In the rows, zero is written as 128.
M: rows in a few groups, each row roughly a mix of its group's directions
M (113 x 14)
[[ 74 132 104 158  75 158 106 121 141 142  88 122 102 119]
 [ 51 116 112 147  83 153 118 114 148 125 101 122 104 136]
 [144 142 160 123  77 124 131 157 100 150 147 141  93  70]
 [113 174 114 164 114 155 136 148  88 151 130 135  78 165]
 [138 165 133 146 172 128  94 130 127 115 182 121  91 172]
 [198 144 148 104 161 113 114 150 112 141 178 123 141 140]
 [153 135  94 143 170 140  62 124 143 127 173 123 102 140]
 [ 74 172 150 138 112  96 164 125 119 146 125 131  99 174]
 [ 75 158 149 145 106  95 190 115 124 135 121 130  96 146]
 [166  97 165  90 148 101 117 108 152 108 165 125 168 102]
 [195 146 158 113 146 118 101 138 115 148 188 130 137 130]
 [ 77  90 137 120 115 147 153 114 109 161  70 128 159 139]
 [134 134  87 137 144 151  47 139 140 128 159 125  97 133]
 [154 148 163 120 160 123 172 147  86 104 157 130 121 177]
 [130 143 165 120  68 124 139 154  96 159 131 137  98  79]
 [ 74 164 141 153  99 102 166 129 122 152 107 146 101 165]
 [ 96  90  91 145 115 136  98 103 171 144  86 146 156 103]
 [178 134 154 158 159  95 138 120 120  68 151 155 129 142]
 [135 121 144 115 112 169  79 164 112 120 164 146  91  84]
 [163 146 147 129 169 115  95 110 121 138 161 133 144 196]
 [181  93 116 103 142 160  82 148 124 114 116 120 166  97]
 [145 115  84 144 167 134  74 105 151 126 167 119  89 117]
 [164 104  94 112 150 166  65 139 142 120 155 124 147 101]
 [136 160 155 134 156  91 115  99 117 129 167 118 113 195]
 [ 69 125  97 153  88 162 131 116 131 124  87 123  87 124]
 [181  89 101 119 152 160  75 128 139 115 140 125 147  96]
 [105 181 131 146 108 138 143 158  88 143 145 117  75 162]
 [120 121 171 113 100 103 198 124 108 119  87 121 152 117]
 [112 141 174 134 102 114 191 126 114 142 106 158 159 164]
 [ 89  92 123 124 128 129 166 114  96 162  71 136 147 160]
 [154 173 114 145 150  91 152 109 161  88 128 107 149 171]
 [112 101  92 135 185 120 126  95 147 132 111 122 150 187]
 [134 166 114 139 122  78 181 102 153 138 105  98 157 154]
 [128 154 151 125 155 104 107 100 121 143 166 131 125 205]
 [ 94 105 108 121 127 117 171 114 103 174  75 127 139 165]
 [102  96  92 140  98 155  75 103 167 150 112 131 123  99]
 [171 132 157  90 167  81 149 132 122 114 168 125 153 105]
 [181 133 160  92 164  89 140 132 120 118 175 124 149 111]
 [145 146 163 131 153  94 114  95 112 136 149 128 129 204]
 [ 70 112  83 159 108 155 135 114 138 129  73 140 112 127]
 [ 59 120 107 162 108 145 155 114 129 117  76 144 116 142]
 [ 81 121 132 116 104 144 166 123 110 146  61 117 155 155]
 [185  91 107 107 156 152  78 132 135 123 128 120 163 103]
 [134  74 127 123 145 157  91 147  94 138 155 169  96 100]
 [ 79 140 147 145  97  94 186 114 120 142  93 136  99 142]
 [144 133 168 127  77 127 144 156  90 136 136 150 106  70]
 [181 101 110 112 159 168  73 147 133 120 137 130 158 114]
 [192 120 135  97 169 100 107 138 137 141 167 128 166 117]
 [ 93 119 123 128  94 124 188 137 133 116  99 116 116  65]
 [147 129  80 148 153 147  63 124 152 130 172 129 106 122]
 [ 87 161 157 144 106  85 188 113 119 137 118 128 110 156]
 [100 145 147 126  89 109 182 119 111 154  71 114 146 149]
 [137 157 136 128 155 131  72 128 121 136 168 135 120 197]
 [ 75 157 146 154 110 100 181 116 126 143 119 142  92 159]
 [123 133 105 152  79 169  66 133 143 164 110 118 109 126]
 [ 89 111 152  94 101 134 194 133 125 140  95 135 159 108]
 [122 156 125 132 142 144  69 136 127 147 164 149 123 195]
 [128 129 117 138  79 151  57 123 155 165 132 116 117 100]
 [123  62 154 132 141 151 107 136  81 135 131 176 112 110]
 [118 105  97 137 191 125 111  99 150 114 123 124 146 188]
 [138 149 170 124  70 131 153 159  86 126 121 145 106  89]
 [141  76 117 102 144 111 112 101 173 116 118 129 172  84]
 [145 119 111 139 154 165  59 133 132 107 169 133  89 137]
 [141 137 159 119  79 137 134 164  86 137 139 150  91  79]
 [136 169  93 161 151 145  71 163 138 136 150 139 100 151]
 [140 152 139 124 156 108  98 100 129 148 175 133 143 197]
 [ 66 153 144 131 102  92 177 120 119 140 104 119  92 143]
 [ 56 105 111 150 100 145 141 108 147 111  78 133 123 135]
 [ 68  92 116 106 124 170 116 128 114 169  86 124 132 147]
 [147 146 146 116 161 123  79 118 117 140 159 131 136 201]
 [167  79 118 109 159 118 121 100 158 115 112 143 175  91]
 [ 89  96 133 122  99 130 153 109 130 186  92 117 162  98]
 [110 109 101 111  98 149 150 152 142 119 107 116 139  49]
 [140 171 163 119  71 127 134 165  99 130 136 132  86 100]
 [ 96 161 100 168 110 160 138 144  99 147 107 136  82 163]
 [139 138  81 145 154 122  78 105 154 128 184 112  99 118]
 [ 82  86 132 115 127 154 139 129  84 156  78 145 124 161]
 [166  89 139  96 146 109 100 101 162 123 153 130 167  85]
 [ 69 110  86 149 107 144 144 113 141 120  68 131 112 114]
 [101 124 166 103  90 105 191 118 114 136  95 128 162 128]
 [ 73 105 119 117 133 145 142 112 118 154  71 118 147 177]
 [124 102 100 117  99 146 145 146 140 112 108 114 138  45]
 [164 109  95 105 143 161  59 146 137 122 145 117 151 102]
 [159 127 152 138 128 123  81 132 149 123 189 136 111  73]
 [110 180 132 129 109 106 165 113 149 123  87  92 153 172]
 [126 129  83 149 150 147  62 124 146 132 163 131  81 131]
 [ 97 171 162 139 122 118 178 146  87 111 142 126  99 165]
 [163  98  79 151 137 117  79 101 143 121 127 110  99  88]
 [ 74 128  96 154  87 153  93 108 144 157 129 134  91 111]
 [159  94 163  92 134 103 106 109 162 111 151 119 173  94]
 [ 63 118 102 151  90 151 131 126 142 122  69 121 116 135]
 [ 61 112  80 142 100 146 116 111 149 137 103 123  96 109]
 [165 143 155  96 172  84 153 135 112 121 183 129 140 122]
 [138 134 151 101 172  85 192 129 107  92 147 130 136 122]
 [157 144 164 130  80 116 145 155  97 130 145 146 105  70]
 [192 170 169 118 136 109 125 162 101 138 156 118 142 140]
 [124 137 159 112  77 150 127 169  82 141 126 145  87  95]
 [119 104 125 129 108 135 183 140 131 105  95 116 121  55]
 [185 132 172  97 154  94 123 142 129 123 166 121 169 127]
 [123 139 154 111  75 144 125 165  89 156 131 140  85  89]
 [ 78 149 144 138 105  88 186 117 122 151  94 130 107 146]
 [125 137 161 117 160  98 200 132 101  86 128 134 138 147]
 [145 153 121 150 145  75 170  93 159 115 116 109 165 158]
 [184 124 137  92 175  97 126 131 125 131 184 128 145 116]
 [107 167 124 136 127 143 147 157  90 135 155 116  76 181]
 [125 162 162 114  60 140 142 161 103 139 121 126 105  88]
 [153 134 147 112 181  99 191 131  97  98 145 141 136 141]
 [121 169 129 139 133 105 146  98 178 106 109  90 170 163]
 [156 138 165 106 171  98 179 131 100  97 164 134 135 142]
 [ 82 155 158 140 108  88 178 111 115 139 113 128 100 164]
 [144 151 132 149 134  78 188 102 133 109 100 122 161 162]
 [ 85 155 151 143  99  89 194 121 119 139 101 129 112 139]
 [118 120 101 140 177 115 124  90 171 116 120 108 166 177]]

which group is each row in? (one row of each group first)
[170  99 106 106 136 165  77 143 135 108 146 117 159  86] | B
[143 168 118 143 133  84 179 106 148 107 105 107 157 168] | F
[119 111 126 104  83 134  72 119 165 136 141  92 115  82] | G

[ 78 116  88 159  99 165 124 123 137 132  71 132 110 140] | G
[ 84 103 105 113 108 131 149 113 130 198  92 109 148 120] | F
[128  97  87 133 194 139  96 107 154 109 141 128 142 165] | F
[127 106  98 141 188 117 114  90 169 116 133 118 162 164] | F
[126 182 131 135 108  86 172 109 153 131 101  92 150 158] | F
[128  97  88 134 195 136 107 108 146 103 132 132 144 175] | F
[ 93 158 123 133 136 135 174 152  88 114 135 118  82 177] | G
[125 177 106 130 138 112 150 112 164 101 106  91 154 181] | F
[ 91 165 158 150 108  87 190 115 118 129 123 127 104 152] | B
